[[-10 -12  14  19  20  22]
 [ -8  17   3  21 -35  -2]
 [ -3   2  -3  18 -23  11]]
|
[[ 22  -2  11]
 [ 20 -35 -23]
 [ 19  21  18]
 [ 14   3  -3]
 [-12  17   2]
 [-10  -8  -3]]

[[ 23  -7  -3   4   5   5]
 [-10   4 -10  -5   1  -4]
 [-24 -20   3   3   0   1]
 [ -7  -2  11  -1   2  -3]
 [-28   4  -3  -3   0  -9]
 [ -4  -5   6  -2 -14   1]
 [ -6  10   6   1   6  15]
 [ -4  11  -4  -2  -4   8]
 [ 19   4  -3   1  16  -6]
 [ -8   9   9  -1   3   6]
 [ -3   8   7   5 -11  -8]
 [  0   0   8  -2  14  -1]]
|
[[  5  -4   1  -3  -9   1  15   8  -6   6  -8  -1]
 [  5   1   0   2   0 -14   6  -4  16   3 -11  14]
 [  4  -5   3  -1  -3  -2   1  -2   1  -1   5  -2]
 [ -3 -10   3  11  -3   6   6  -4  -3   9   7   8]
 [ -7   4 -20  -2   4  -5  10  11   4   9   8   0]
 [ 23 -10 -24  -7 -28  -4  -6  -4  19  -8  -3   0]]

[[  9  11  -5 -22  -1  18  -3  28]
 [ 17  -7  -2 -25  14  11  -8  15]]
|
[[ 28  15]
 [ -3  -8]
 [ 18  11]
 [ -1  14]
 [-22 -25]
 [ -5  -2]
 [ 11  -7]
 [  9  17]]

[[  0   7  14   6]
 [ -5  15  12  -4]
 [  2  31   3   5]
 [  2  -5  -5 -12]
 [ 20 -17  -8  -6]]
|
[[  6  -4   5 -12  -6]
 [ 14  12   3  -5  -8]
 [  7  15  31  -5 -17]
 [  0  -5   2   2  20]]

[[ -7   2 -10   7   3  -3  -8  -5]
 [ -8  -7  -6  15  14  -6 -28  -9]
 [-30  -3  -6  13  14  -7 -31 -11]
 [-11   0  17 -14  -6   4  10   6]
 [-31  15 -20   1  -6  -3   5  -7]
 [-10  12 -26   9  -2  -4   0  -8]
 [-21 -16  26   0  14  -1 -28  -1]
 [-21  -2  -1   6   7  -4 -17  -6]
 [-21   4  -9   5   3  -3  -9  -6]
 [  1  -7  20  -8   1   3   0   6]]
|
[[ -5  -9 -11   6  -7  -8  -1  -6  -6   6]
 [ -8 -28 -31  10   5   0 -28 -17  -9   0]
 [ -3  -6  -7   4  -3  -4  -1  -4  -3   3]
 [  3  14  14  -6  -6  -2  14   7   3   1]
 [  7  15  13 -14   1   9   0   6   5  -8]
 [-10  -6  -6  17 -20 -26  26  -1  -9  20]
 [  2  -7  -3   0  15  12 -16  -2   4  -7]
 [ -7  -8 -30 -11 -31 -10 -21 -21 -21   1]]

[[ -3  -1   0   7   5 -32   0   1   0   7]
 [  1   1   0  10  -7  10   0  -1  -2 -11]
 [ -1   1   0  -8   5  -9   1   2  39  -3]
 [ -2   0   0   3   4 -19   0   1   5   4]
 [ -2  -1   0  24  -5 -22   0  -2 -27  -2]
 [  1   0   0 -14   3  14   0   1   8   4]]
|
[[  7 -11  -3   4  -2   4]
 [  0  -2  39   5 -27   8]
 [  1  -1   2   1  -2   1]
 [  0   0   1   0   0   0]
 [-32  10  -9 -19 -22  14]
 [  5  -7   5   4  -5   3]
 [  7  10  -8   3  24 -14]
 [  0   0   0   0   0   0]
 [ -1   1   1   0  -1   0]
 [ -3   1  -1  -2  -2   1]]

[[ 34  27]
 [  3   3]
 [  0   0]
 [  0  -2]
 [  2  -4]
 [-12   7]
 [ -1  -1]
 [ -2  -4]
 [  2  -2]]
|
[[ 27   3   0  -2  -4   7  -1  -4  -2]
 [ 34   3   0   0   2 -12  -1  -2   2]]

[[ 11  29  22 -22   9   0 -20   4  -6   4]
 [ 16 -16 -17  -4  -9  10   8   4 -26 -21]
 [ -7  -1  14   4   6  16  -9  20  -8  -8]
 [ -5  -2 -26  24 -11  -9  11  -3  35  -6]]
|
[[  4 -21  -8  -6]
 [ -6 -26  -8  35]
 [  4   4  20  -3]
 [-20   8  -9  11]
 [  0  10  16  -9]
 [  9  -9   6 -11]
 [-22  -4   4  24]
 [ 22 -17  14 -26]
 [ 29 -16  -1  -2]
 [ 11  16  -7  -5]]

[[-29 -37]
 [-36  11]
 [-30 -38]
 [-35 -23]
 [-39 -21]
 [-18  19]
 [ 25  -3]]
|
[[-37  11 -38 -23 -21  19  -3]
 [-29 -36 -30 -35 -39 -18  25]]
